One vector is turned by the same rotation once a step. Each row is the vector after some number of steps, and that number follows the row.
The counts run from 0 to 203.
[-13,  10,  -8,   2, -11,  17,  -4,   4,  10,   1,   8,   0,   0,  20,   6,
   1, -12, -10,   6,  -6,   8,  -4,   5,   7,  -3,   1,   0,  -2,  -8,   8,
  -9,   1,   2,  -2,   1,   5,   3,  -3, -15, -15, -11,  -7,  19,   0,   5,
   1,   8,   9,  11,  -6,  13,   1,  15,   6,  -4,   0,  -6,  -5, -11] => 173
[-23,  -3, -18,   4,   2,   0,  -1,   5,  -5, -10,   0,  -4,   5,  -5, -10,
  12,  -2,   2,   1,  11, -13, -10,   7,  -9,   4,  14, -10,   5,  10,  -9,
   9,  -9,  -5,  -5,   9,   5, -15,  -5,  -6, -13,   2,   6,   9,   6,   0,
   3,   5,  -4,  11,   3,   9,   6,   8,  -2,   2,  -7,  -5,   9,   4] => 31
[ -8,   3,  -7,  -7,  -1,   5,  12,   0,  -8,   8,  -3,  -6,  -7,   4, -12,
  15,  -1,   8,   2,   7,  -8,   1, -10,  -4,  18,  13,  -2,   3,  -5,   9,
  -7,   3,   4,   3,  23,   1,   0,   3,  -4,  -4,   0,   5,   9,  -3, -12,
   1,  -2, -12,   2,  -2,  16,  -8,  13,   2,  -6,  -8,  -3,  -6, -23] => 117
[-20,  -4, -11,  -7,  -3,  -8, -16,  16,  -4,  11,   3, -14,  -6,  -5,   7,
   6,  -1,   1,   2,   1,  -5,  -6,  11,  -2,  -8,  10,  10,  -1,   9,   2,
   4,   2,  -8,   1,  16,   8,  -2,  -3,  -4,  -5, -12,  -2,  12,   7,  -6,
  14,  15,   9,   2,  -7,   4,   1,   5,   6,   1,  -8,  -6,   2,   2] => 53
[ -9,   8,   0,   8,   4,   7, -15,   0,  12, -15,  -5,   0,   6,   6, -15,
   3,  -3,  -2,   0,   6,   0,   0,   1,   7,  -5,   8,   7,  -7,  -8,  -4,
   1,   1,   3,   2,   2, -15,  16, -13, -12, -21,   4,   0,  -2,   6,  11,
  -4,  -3,  -5, -13,   2,   7,   6,   1, -14,  -4,   5, -13,   5,  13] => 87
[-14,   7,  -1,  -2,   5,  -2,  -9,   9,   4,   8,  -6,  -5,   2,   7,   5,
   1,  -1,   3,   3,  -9,   5,   6,  -2,   1, -16,   8,   6,  -7,   4,  -2,
  -2,  17,  -3,  -3,  21,   7,   2, -13,  -9, -22, -21,   0,   7,   4, -15,
   2,  14,  -1,   7,  -5,   8,  -3,  10,   2,  -5,  -8,  -4,   4,   3] => 187
[ -2,  -3, -20,  10,  -8,  18,  -6,   4,   2,  -7,   2,  -7, -14,  12, -17,
   6,  -3,  -3,   6,   7,  -8, -11,  11,  -1,   8,  17,   5,   1,   1,   8,
 -10, -13,  -3,   9,  -4, -15,  -1,   1,  -8,  -1,   4,  -8,  19,  -2,  14,
   0,  -6,   7,   3,   0,   5,   3,   5,   2,  -9,   4,  -6,  -6,   0] => 162
[ -8,   3,  -5,  -1,  -9,  -5, -11,  11,  -4,   3,   1,  -7,  -8,   5,  -6,
   7,  -9, -10,   0,   3,  -4, -12,   5,   8,   6,  10,  17,  -2,  -9,  11,
 -10,   1,  -3,   1,   9,  -3,   1,   9,  -9,   4,  -4, -11,  21,  -2,   7,
  22,   1,  10,  -6,  -1,  15,  -7,   1,   6,   4,  -5, -10,  -2, -16] => 51
[ -4,  -3, -12,  11,   1,  17,   1,  -9,   8, -13,   1,  -8,  -3,   3, -18,
  11,   0,   6,   4,   4,  -5,   6,  -3,  -8,  -5,  18,   5,   5,  -2,   5,
 -14, -10,  -1,  11,  11, -17,   8,  -9,  -4, -14,  12,   1,  17,   5,   1,
 -14,  -6,  -2,   3,  -2,   3,   4,   3, -11,  -8,   5,   4,  -7,   6] => 90
[-19,   5,  -2,   1,   1,  -2,  -4,  -4,  -1,  -2,  -4,   5,   3,   6,   5,
  10, -11,  -4,  -5,  -2,  -4,   7,  -7,  -9,   7,   3,   1,   0,  -3,   4,
   4,  11,   1,  -3,  19,  10,   0,   0, -15, -15, -15,   4,   1,   0,  10,
  -6,   3,  -6,  -2,  -4,  21,   2,   8, -11,  -7,  -5, -22,  11, -14] => 110
[-11,  -7, -17,   7,   1,  -1,  -3,   9, -13,  -6,  -4,  -5,  -1,   1, -11,
  12,   3,   0,   1,   2, -17,  -9,   9, -15,   4,  20,   0,   7,  10,  -5,
  -1,  -9, -11,  -4,  12,   0, -17,  -2,  -8,  -9,  -1,  -1,  15,   5,  -2,
   5,   2,  -3,   9,   4,   8,   3,   2,  -2,   1, -10,  -3,   2,   1] => 36
[-14,   6,   9,  -2,  -8,   8,   1, -14,   8,   4,   7,   5,  14,  22,  -9,
   4, -10,  -3,   6,   8, -11,  12,  -2,   7, -15,   9,  -6,  -7, -10,   6,
   3,   6,   6,  -9,  14, -12,  10,  -2,  -9,  -5,   5,  13,  -3,  -1,   2,
   9,   8,   1,  -6,  -5,  10,  -1,  -8,  -3, -13,   4,   5,  -2,  -4] => 7
[-15,   1,   6,  -5,  -3,   1,  -8,  -7,   7,   9,   2,   4,  11,  14,   2,
   3,  -4,   3,   2,   6, -11,  11,   3,   1, -18,   9,  -1, -10,   2,   2,
  13,  10,  -2,  -9,  21,   0,  13,  -9,  -8, -10,  -3,  12, -11,   3,   1,
  -4,  18,  -2,  -5,  -6,   5,   1,  -4,  -5, -13,   2,  -4,   6,   5] => 3
[ -4,  -9, -14,   8,   6,   0,  -8,   8,   2,  -3,  -9,   2,  -4,  13, -15,
  14,  -9,   5,   0,  12,  -9,  -5,   7,  13,  10,  22,   3,  -8,   3,   2,
   9,   1,   2,   1, -11, -13,  -1, -10,  -5,   8,   7,  -2,  -1,  -6,   8,
   8,  -2,  -9,  -5,   9,   0,   0,   0,  -5,  -9,   7, -15,   6,   9] => 149
[-13,  -2,  -3,   3,   3,   6, -16,   1,  12,   5,  -1,  -8,   7,  10,   3,
   2,  -3,   2,   4,   2,  -1,   9,  10,  10, -27,  16,   8,  -9,   1,  -3,
   4,   5,  -3,   2,   5,  -5,  15, -18,  -1,  -8,  -3,   4,   3,   6,  -4,
   3,  13,   9,   1,  -5,  -4,  -1,  -7,   2, -10,   6,   3,   1,  20] => 75
[ -5,   1, -11,  13,  -9,   7, -13,   3,   2, -10,   5,  -1,   1,  17,  -9,
   2,  -5, -10,   4,   1,  -9,  -8,  16,   2,  -1,  11,   9,  -2,   0,   9,
  -9,  -8, -11,   1,  -4, -14,   0,  -3, -16,  -7,  -2,  -7,  14,   2,  20,
   9,  -2,  10,  -1,   1,   9,   3,  -1,  -1,  -1,   7, -10,  -4,   1] => 163
[-12,   5,  -7,  -6,  -5,   2, -13,  11,   8,  13,  -2,  -5,   0,  14,   6,
   5, -17,   0,   2,   0,   5,   0,   2,  22,  -4,   9,   9,  -6,  -7,   8,
   1,  16,   5,   3,   1,   8,  14,  -6,  -1,   5,  -9,  -4,  12,  -4,  -9,
  12,  12,   8,  -1,  -2,   8,  -6,   7,   8,  -5,  -3, -11,  -4,  -6] => 61
[-14,   3,   0,  -4,   2,   0, -21,   8,  13,   4,   0,  -5,   4,   2,  -1,
   0,  -6,  -1,   0,   6,   0,   1,  10,  11, -22,   8,  10, -15,  -1,  -2,
   8,  14,  -1,   2,   7,  -3,  20, -11,  -5,  -9,  -3,  -3,   0,   3,  -1,
  11,  11,   7,  -8,  -6,  -1,  -3,  -3,   0,  -6,  -1,  -5,   7,  18] => 70
[ -8,  -6,  -3, -11,   2, -12,  -2,   8, -13,  10,  -7,  -6,  -7,  -9, -15,
  13,   3,  10,  -1,  12, -15,   0,  -3,  -4,   4,  18,   5,  -7,   1,   3,
   7,   7,  -4,  -2,  25,  -1,  -2,   4,  -5,   4,  -1,   8,  -3,  -1, -10,
  13,   4,  -6,  -7,   0,   8,  -6,   2,  -4,  -5, -11,  -9,   9,  -3] => 126
[-12,  -3,  -9,  -8,   6,   5, -15,  10,  12,   6,  -1, -11,  -6,   1,   1,
   9,  -5,  11,   5,   5,   1,   3,   5,  10, -13,  14,   7,  -9,  -1,   2,
   7,  14,   2,  12,   4,   0,  22, -11,   2,  -3,  -3,  -1,   6,  -1,  -9,
   3,  12,   3,   5,  -9,  -4,  -4,   3,   0,  -9,  -4,  -8,   6,  22] => 71
[-15,   8,   2,  -4,   1,   3,  -4,   9,   5,   7,  -5,  -8,   6,  -7,  -7,
   0,   4,   6,   3,  -2,   0,   2,   0,  -1, -14,   8,   4,  -1,  -1,  -9,
  -1,  10,   0,  -5,  27,   3,   8, -13,  -1, -22,  -6,   2,   6,   6, -19,
   4,  12,   0,   3,  -6,   4,  -6,   7,   2,  -2, -11,   8,   2,   4] => 192
[-17,  10,  -2,  10,  -4,  17,  -1, -13,   7,  -9,  10,   5,   9,  13,  -3,
   5, -11, -12,  -2,  -3,  -1,   5,  -3,   2,   0,   1,  -2,   9, -15,   5,
  -9,  -7,   4,  -3,  13,   0,   4,  -4, -14, -20,   0,  -1,  13,   5,   9,
  -6,   0,  -1,   1,  -4,  19,   5,   6,  -7,  -3,   1,  -6,  -6, -16] => 101
[-20,  -5,  -2,  -9,   0,  -7,  -1,   1,  -7,  12,   1,  -9,   1,  -9,  -7,
   7,   4,   9,   1,   9, -20,   3,   1,  -8,  -9,  13,   4,  -5,   4,  -3,
   7,   2,  -6,  -6,  29,   6,  -3,   5,  -2,  -1,  -3,  10,   6,   5, -13,
  12,  12,   2,   1,  -6,   7,  -2,  -4,   1,  -4,  -9,   3,   6,  -2] => 125
[-14,  -3,  -1, -12,  -2,   6,   0,   1,  10,  11,   1,  -1,   0,   9,   0,
  12,  -1,  17,   5,   9, -12,  10,  -2,  -1,  -8,  16,  -7,  -9,   1,  -1,
  14,   8,   4,   2,  18,   2,  13,  -8,  -4,  -8,   0,  17,  -7,  -5,  -9,
 -11,  14, -10,   0,  -7,   1,  -1,   6,   0, -15,  -1,  -1,   3,   8] => 4
[-24,  -3,   2, -10,  -1,  -7,  -5,   5,  -4,  11,   4,  -3,   6,  -5,   0,
   7,   1,   5,  -3,   6, -11,   1,   1,  -4,  -2,   7,  -2,  -1,   0,  -2,
  12,   7,   0,  -8,  28,  15,  -1,  -2,  -7, -13,  -6,   9,  -1,   5, -11,
   9,  14,  -5,   0,  -8,  12,   1,   6,   2,  -1, -13,  -3,   3,  -9] => 120
[  1,   1,  -6,  -2,   0,   7,  -8,  10,   6,   7,   0, -10,  -9,   1, -18,
   1,   0,   0,   6,   7,  -2,  -4,   6,  12,  -7,  17,  14,  -8,  -5,   7,
  -9,   1,  -2,   7,   9, -18,  19,   0,  -1,   1,   7,  -3,  14,   1,  -9,
  15,   1,   9,  -6,  -4,  -2, -13,   0,   5,  -7,   1,   2,  -9,   5] => 68
[-18,   1, -19,  -1,  -3,   3,  -3,  14,   0,   3,   3,  -6,  -4,   7,   7,
  13, -12,   3,   1,   1,  -1,  -6,   1,   4,  12,  11,  -4,   6,  -2,   3,
   3,  -2,   1,   1,   3,  20,  -9,  -2,   0,  -1,  -6,  -2,  20,   0,  -8,
   5,   9,   2,  13,  -3,  12,   0,  11,   8,   1, -10, -13,   2, -13] => 44
[-12,   0,  -6,   3,   2,  16,  -9,   3,  15,  -2,   1,  -4,   7,  10,  -3,
   2,   1,   7,   3,   4,  -3,   5,   6,   7, -20,  14,   4,   1,  -3,  -5,
  -1,  -4,   1,  -4,   9,  -6,  13, -19,   5, -17,   5,   5,   8,   7,  -9,
  -1,  11,   5,   5,   0,  -4,  -3,  -4,   3, -10,   2,  11,  -6,  14] => 80
[ -6,   6,   0,  -3,   6,  -7,  -5,   6,  -2,  -1, -12,  -8,  -2, -13, -22,
   3,   4,   4,  -2,   5,  -4,   5,  -2,   4,  -7,  15,  12,  -6,  -6,  -4,
  -4,  13,  -2,   0,  25, -11,  11,  -8,  -7, -15,   1,   0,   0,   8,  -9,
   8,  -3,  -7, -12,   3,   5,  -9,   1, -10,  -4,  -8,  -5,   6,   5] => 198
[-12,   0,  -1,   9,   5,  -1,  -3,  -7,   1,  -9,  -9,   6,  10,  17, -15,
   8, -10,   0,   4,   7, -15,   5,   3,  -2,  -5,  13,  -6,  -9,   2,  -2,
  10,   5,   1, -15,   2, -11,  -6,  -5, -15,  -8,   2,   9,  -5,  -1,  10,
   5,  -2,  -7,  -2,   4,  10,   4,  -5, -15,  -9,   0, -12,  13,   8] => 20
[-21,   5,  -9,   1,   1,  -6,  -9,  13,  -3,   1,  -3,   4,   8,  12,   6,
   8, -15,  -3,  -4,   1,  -3,  -9,   5,   9,   9,   7,   1,   4,   2,  -1,
   9,   5,   0,  -5,  -1,  14, -12,  -5, -11,  -6, -15,  -3,  11,   2,   1,
  11,  10,   0,   1,   2,  17,   3,  10,   4,   2,  -7, -20,   5, -12] => 43
[-15,  -4, -18,   7,   0,   9, -14,  12,   4,  -7,   0,  -5,  -7,  11,   7,
   5,  -2,   3,   4,  -1,  -5,  -7,  14,  -7,   0,  13,   1,  -2,  11,  -1,
   7,  -5,  -8,   7,  -4,   2,  -3, -11,  -8, -14, -13,  -1,  12,   5,   6,
  -6,  10,   3,  13,  -4,   3,  11,  13,   5,  -6,  -3, -14,   7,  13] => 165
[ -5,  11,  -1,   2,  -4,   0, -14,   8,  -2,   2,  -7,   1,  -3,   8, -10,
  -4,   0,  -4,   1,  -6,   3,  -5,   7,  -1,  -9,   5,  14, -10,   2,   5,
  -8,  10, -10,  -2,  17,  -9,   6,  -2, -22, -25, -17,  -6,   5,   4,   7,
   9,   5,   4,  -7,  -4,  12,  -3,   8,  -1,  -2,  -3, -16,   8,  -3] => 181
[ -5,  -6,  -5,  -6,   1,   0,   6,   6,  -6,   8,  -4,  -5,   3,   7, -19,
  13,   0,   6,   5,  14, -17,   3,   1,   8,   0,  22,   3,   1,  -1,   2,
   0,  -2,   0,  -8,  15, -12,  -3,  -2,   6,  11,  12,   9,   6,  -1, -11,
  21,   3,   1,  -5,   2,   4, -11, -11,   4,  -7,  -5,   9,  -7,  -7] => 135
